In the data rows, the value 128 means zero.
Some points:
[128  92 180 117 147 125 124 144 136 137 100 128 180 126 154  78 114 165
 158  92 131 170 154  94 137 169 200 175 143 113  87 143 138 107 105 136
  90 134 172  80 156  92 126 127 203 126 133 104 138 155 186  89 139 158
 132 105 129 168 185 152 133 138 109 151]
[126 122 100 113 162 154 100 160 149 131 129 131 193 165 121 162 148 127
 169 101 123 117 159  92  69 158  90  53 152 189 145 139 135 170 152  72
 131 167 129 101 120 158 154 147 134 150 206  98  98 185 136 125 164 149
 102  91 115 124 144 128  90 120 183 104]
[ 86 120  99 192 142 128 111  86 161 134 122  96 120 105 147 111 123 103
 160 103 149  88 132 141 229 114 138 138 188 102 144 181 122 124 129 117
 108 155 177 164 102 158 140 132 117 143 144 137 161  85 114 155 100 187
 135 169  91 106 116  85  70 128 123 181]
[ 94  78 154 102  96 164  77 161 126 103 126 201  77 169 102 129 142  74
  98 146 155  98 132  76 180  91 115 138 118  82 133 126  96  89 150  78
  66 184 111 178 142  91 178 138 101 143 126 142  59 189 139 102 154 112
 121 175 175 145 102 119 152 145 103 145]
[162 137 125  91 151 114 167 138 110 182 138 148 147 158 152 131 174 133
 110 123 140 143 142 154 185  98 107 160 123 159 192 150 119 186 185  87
 120 110 131 122 187 103 100 206  89 185 104 127 172 105 112 141  68 107
 129 101 151 146 193 134 162 146  89 134]
[ 95 145 113 124  91 103 149 138 130 120 124 127 145 124 110  54 113 119
 171 130 129 155  81 142 104 174  82 158 164 153 156 143 126 162 100  85
 209 116 118 187 131 134 167 143 130 155 159 119 128  74 187 114 182 158
 121 161 131 214 110 160 150 120 178  76]
[138  87 146 147 145 140 108  98 134 168  93 148 199 212  80 136 146 109
 153 125 106 158 106 166 136 116  98  98  84  84 119 128  64 131 108 189
 162 122 131 171 161  86 118 118 153 154 184  96  96 103 134 149 139 148
 141 105 178  72  47 123 143 121  91 136]
[ 88 151  81  93  98 144 101 141  94 145 122 124 110 177 114 136 117 151
 123 149 111 116 148 142 155 109 140 144 158 161  80 139 196 118 176 118
  88  76 117 117  99 171 143 129 150 134 105  83 107  96 162 135 111 139
 224 107  74  98 108 151 163 124  70  67]
[171 125 100 184 156  59 117 188 106  87  80  95  99 116 151 142 116 118
 123  82 143  62 151 152 121 178 135  84 209 109  95  35 156 103 146 119
 168 136 112 108 126  60 125 162 103 128 148 146 171  90 134 125 105  64
 114 112 132 109 135 149 131 130  86  96]
[139  96 106 122  74 172 188 162 114  50 100 171 189  77 148 125 156 117
  87 145 155 102 139 137 124 141 117 123 136 165 158 138 142  47  89 178
 150 157 113 116 146 136 156 117 138 161 116 101 155 115  94 153  92 185
 127 115 191  93 149 152 110 127 154 122]
[139  78  84 131  83 126 134 153 157 112 127 161 109 117 148 136 126 107
 108 121  64 144  85 104 113 143  55 149 121 107 179  67 108 124  81  78
 157 120 156  86 134 189 115  95 132 119 127  93 133 126 164 153 135  97
 167  92 106 147 136  81  91 125  55 188]
[ 84 119 117 134 165 145 135 243 177 148 167 110  86 100 199 176 133 133
 116 160 182 211 122 143 120  99 162  96  99 102 106 142  89 116 161 135
 179 104 184 138 120 153 144 115 134 127 145 110 118 156 109 189 118 126
 146 175 136 131 138 172 151 176 139 132]
[ 96 106 155 103 128 159 120 133 144 125 122  63 138  88 103  50 163 116
 119 104 160 160 121 128  82 104 114 148 119 141 116 125 116 129  99 106
  90 142 104 135 150 110 207 131 112  94 177 103 188 110 128 134 104  40
 142  60  88 139  66 106 106 130 125  68]
[119 118 112 137  60  89 113 101 188  99  77 132 139 108 127 177 141  83
 101 149 145 124 125 166  71 144 104 112  87 156 117 151  92 181 182 176
 128 150 124 100 117 111 139 134 141 130 117  99 175 134 173  33 142 144
 130 128  68 138 130 116 115 157 159 126]
[126 143 134 143  84 112 175 142 141  64 147 101 198 145 157 144 100 158
  83 162  99 136 141 145 122 106 155 139 175 133 178 138  72 141 104  98
 125  83 127 125 139 122 145 192 169  81 156 136  64 107 119  80  77  68
 101 117  74 116  96 156 101 100 174 121]
[143  61  90 132 106 101 120 119 125 117 120 131  85 113 100 132 140 163
 129 124 118 132 115 128 168 116 169 149 104 225 135 157 183 134 188 104
 130 108 152  85  86  78  86 107 153  88 110 106  95  98  92 182 169  89
  80 153 183 106  57  72 156 128 160 188]
[102 134 170  86 124  86 135 138 108 158 132 114 116 198 176 150 121 202
 104  40 143  94 130 158 120 128 124  82  99 108 170 129  89  93 123  83
  90 132  90 138 142 148 116  56 145 128  97 175 193 120 157 129 196 137
 164 138 144  90 102 119 103 120 199 117]
[180 186 157 175 169 156  97 137 109 115 135 120 108 120 162  80 148 140
 184 141  76 105 211 142 108 126 125 127  50 131 180 116 163 112 152 188
  87  59 124 111 155 119 173 110  94 139  95 115  76 136 173 157 112 134
 153 182  84 142 112 111 116 116 159 111]
[ 93 148 213 100 135  46 100 127 171  91 136 113 143  91  84 120 116 150
 119 119 111 104 150  70 123  70  92 101 133 161 157 128 140 117 113 130
 140  75 116 114 133 164 100 137  71 100 190 109 187 140 121  78 122 145
 125 167 147 105 160 180 168  73  97 135]
[136 162  99 128 143 116 125 164 118 131 128 171 158  99 115  86 137 174
 180 142 131 116  92 153 113 123 126 122  97  98  97 197 120  97 145 116
 143 171  72 140  96 102 117 136  86  91  87 136 120 131 129 128 174  59
 156 131  86  84 193 140 115 107 102 206]
[138  34 179 167 172 123 112  28 129  94 155 165 151 150 143 150 118  67
 165 135 153 138  21  85 117  90 116 116 128 170  83 102 100  91 112  74
 126 127  93 134 121 137 126 153 100 130  61 127 114 130 146 166  84 131
 150 141 145 129 159 125 127 177 180  98]
[100 160 145 107  78 113 151 125 109 199 161 144  98 113 133  99 156  95
 144 129 101  91 135  81 166 137 211 133  83 172 145  73  70 131 125 182
 140 153  89 121  93 102 143 111 158  87 172 169 112 130 142 166 123 158
 104 136 101  81 169 117 125 154 106  98]
[105 103 149 130 126 129 179 176  58 127 124 121 134  85 112 151 107 142
 138 153 139 188 169 102 168 151  77 125 131 162  90  83 143 164 111 191
  85 135 160 207  96 138  75 163  96 102 117 185 138 148 151 119 152 112
 149 108 136 121 123  94 122 111 154 134]
[132 128 141 144 136 108 138 126 100 161 145 148 100  90 149 107 137 126
  71 101 148 108  94 168 143  94 139  69  42 104  72 113 193 122 111 108
 142 134 145 149 161 139  94 146 163 155 148 133  50 132  68 113 133 170
 123 114  81 179 156  90 152  83 135 110]
[134  87 103 134 124 137 151  62 118 111 165 140  95 174  86 116 108 124
 161 168 139 130 221 140  54  88 119 167 165 137 123 147 115  91 147 135
 182 188 166 126 138 151 124  97 149 149 139 204 132 154  94 133 133 128
 163 161 113 159 123 113 154 125 120 124]
[ 82 169 153 118 191 174 141 133 172 162 131 123  86 148 114  71 111 127
 118 221  87  91 158 200 123 121 100 122 141 117 119  80 144 178 136  99
 127 136 116 105 109  96  71  84 148 100  50  79 132 157 132 138  78 174
  92 112 149 120 110 147 115  91 156 119]
[144 225 122 127 150 150 121 120  61  86 118 106  93 122 173 181  93 147
 203 150 116  99  90 100 124 104 123 166  95 118 128 146  92 131  82 127
 117 190 133 106 132 120  92 166 171 143 183  84 173 116 137  98 144 130
 133 102 154 159  84 109 146 139 147 139]
[125 118 110  98 144 133 137 139 127 145 107  70 138 113 142 202 117 174
 146 113 127 102 119 123  53 120 129 175  96  94  94 132 122 135 154 119
 118  60  56 168  78 109 156 110 156 135 130 177 110 100  92 128  75 168
  82 148 175 176 176  60  92 127  58 166]
[220  97 158 111 109 184 101 135 152  89 130  80 110 151  97 106 138 138
 126 172  69 112  53  91 174 199 174 105 152 131 141 120 129 171 145 152
 137 116 120 171 152 161 110  79 150 151 135 166 164 134  59  58 138 107
 173 108 158 141 161 138 127 151 157 121]
[190 140  63 116 132 148 153  80 124 203  98 156  88  76 115 157  84 143
  81 127 161 118  97 115 127 137 111  83 190 106  98 143 130 144  77 126
 110  64 163 126 166  73 175 145 131  96 113 149 153 194 132 146 113 168
 134 153 110  95 135 122 187 129 148 182]
[169 160 168  81 129 155 118  67  85 117 124 167 138  79  63 141 106  81
 144  95 164 145 186 169 141 145 152 106 127 131 116 115 104 146 134  98
 116 101 134 120  94 173 113 109 155 118 103 118 120  91  92 166 160  95
 104 158 105 161 114 206  81 134  83 133]
[113 216 103 178 146 133 111  59 178 174 148 168 107 150 135 123 110 126
  70 111 130 203 163  83  89 174 124 157 130 100 114 115 189  90 133 149
  90 137  86 159 136 127  87 144 147 145 153  86 124  87 109 116 141  86
 112 165 162  92 162 119  97 149 133  96]
[133 115  74 110 145 139  78 116 141 201 116  93 145  90 132 160 106 129
 115 142 107 133 166 129 197 109 148 151 137 101 134 136 137  60 129 177
 200 149 130 110 146 194 135 112  96 120  56 133 118 127 151  95 143 101
  46  78 132 155 118 139 127 118 164  92]
[123 175 153 190  86 109 126 132 150 181 153  71 121 127  84 143 154 104
 143 121 151 130 110 154  65 143 151 163 152 143 155 123 134 107  66 137
  88 122 182  94  95 155  98 143  83 203  66 168  98 165  95 128 126 131
 107  90 124 100  87 151 169 146 109 145]
[135 117 150 122 125 157 152  98  99  55 155 121  79 215 183 116 132 107
  76 144 114 149 125 123 135 157 172 100 144 114 110 202 188 174 122 162
 143 137 110 125 125 132 125 118  20 102 151 155 118 130 146 142 146 174
  80  78 134 145 132 154 123 125  86 163]
[120 156 100 119 157  78 144 138 106  84 152 148 185 119  96 126 155 135
 115  68 135 134  65 111 151 131 112 170 133  30 140 106 153 192 136 179
 124 157 164  71 124 117 134  95 129  93 104 140 117 160  99 146 114 131
 148 172 150 124 121 117 138 120 118  84]
These points spread out most along one direction. Where along it does each point below lie, from 0 to 99? 50 is the average, and the first point above lies past it. One standard deviation of the points above along it is 16.
[119 118 112 137  60  89 113 101 188  99  77 132 139 108 127 177 141  83
 101 149 145 124 125 166  71 144 104 112  87 156 117 151  92 181 182 176
 128 150 124 100 117 111 139 134 141 130 117  99 175 134 173  33 142 144
 130 128  68 138 130 116 115 157 159 126] 74
[220  97 158 111 109 184 101 135 152  89 130  80 110 151  97 106 138 138
 126 172  69 112  53  91 174 199 174 105 152 131 141 120 129 171 145 152
 137 116 120 171 152 161 110  79 150 151 135 166 164 134  59  58 138 107
 173 108 158 141 161 138 127 151 157 121] 63
[139  78  84 131  83 126 134 153 157 112 127 161 109 117 148 136 126 107
 108 121  64 144  85 104 113 143  55 149 121 107 179  67 108 124  81  78
 157 120 156  86 134 189 115  95 132 119 127  93 133 126 164 153 135  97
 167  92 106 147 136  81  91 125  55 188] 62
[125 118 110  98 144 133 137 139 127 145 107  70 138 113 142 202 117 174
 146 113 127 102 119 123  53 120 129 175  96  94  94 132 122 135 154 119
 118  60  56 168  78 109 156 110 156 135 130 177 110 100  92 128  75 168
  82 148 175 176 176  60  92 127  58 166] 35
[138  34 179 167 172 123 112  28 129  94 155 165 151 150 143 150 118  67
 165 135 153 138  21  85 117  90 116 116 128 170  83 102 100  91 112  74
 126 127  93 134 121 137 126 153 100 130  61 127 114 130 146 166  84 131
 150 141 145 129 159 125 127 177 180  98] 51
[123 175 153 190  86 109 126 132 150 181 153  71 121 127  84 143 154 104
 143 121 151 130 110 154  65 143 151 163 152 143 155 123 134 107  66 137
  88 122 182  94  95 155  98 143  83 203  66 168  98 165  95 128 126 131
 107  90 124 100  87 151 169 146 109 145] 40
[100 160 145 107  78 113 151 125 109 199 161 144  98 113 133  99 156  95
 144 129 101  91 135  81 166 137 211 133  83 172 145  73  70 131 125 182
 140 153  89 121  93 102 143 111 158  87 172 169 112 130 142 166 123 158
 104 136 101  81 169 117 125 154 106  98] 38
[105 103 149 130 126 129 179 176  58 127 124 121 134  85 112 151 107 142
 138 153 139 188 169 102 168 151  77 125 131 162  90  83 143 164 111 191
  85 135 160 207  96 138  75 163  96 102 117 185 138 148 151 119 152 112
 149 108 136 121 123  94 122 111 154 134] 47
[143  61  90 132 106 101 120 119 125 117 120 131  85 113 100 132 140 163
 129 124 118 132 115 128 168 116 169 149 104 225 135 157 183 134 188 104
 130 108 152  85  86  78  86 107 153  88 110 106  95  98  92 182 169  89
  80 153 183 106  57  72 156 128 160 188] 25
[134  87 103 134 124 137 151  62 118 111 165 140  95 174  86 116 108 124
 161 168 139 130 221 140  54  88 119 167 165 137 123 147 115  91 147 135
 182 188 166 126 138 151 124  97 149 149 139 204 132 154  94 133 133 128
 163 161 113 159 123 113 154 125 120 124] 45
[120 156 100 119 157  78 144 138 106  84 152 148 185 119  96 126 155 135
 115  68 135 134  65 111 151 131 112 170 133  30 140 106 153 192 136 179
 124 157 164  71 124 117 134  95 129  93 104 140 117 160  99 146 114 131
 148 172 150 124 121 117 138 120 118  84] 44
[180 186 157 175 169 156  97 137 109 115 135 120 108 120 162  80 148 140
 184 141  76 105 211 142 108 126 125 127  50 131 180 116 163 112 152 188
  87  59 124 111 155 119 173 110  94 139  95 115  76 136 173 157 112 134
 153 182  84 142 112 111 116 116 159 111] 37
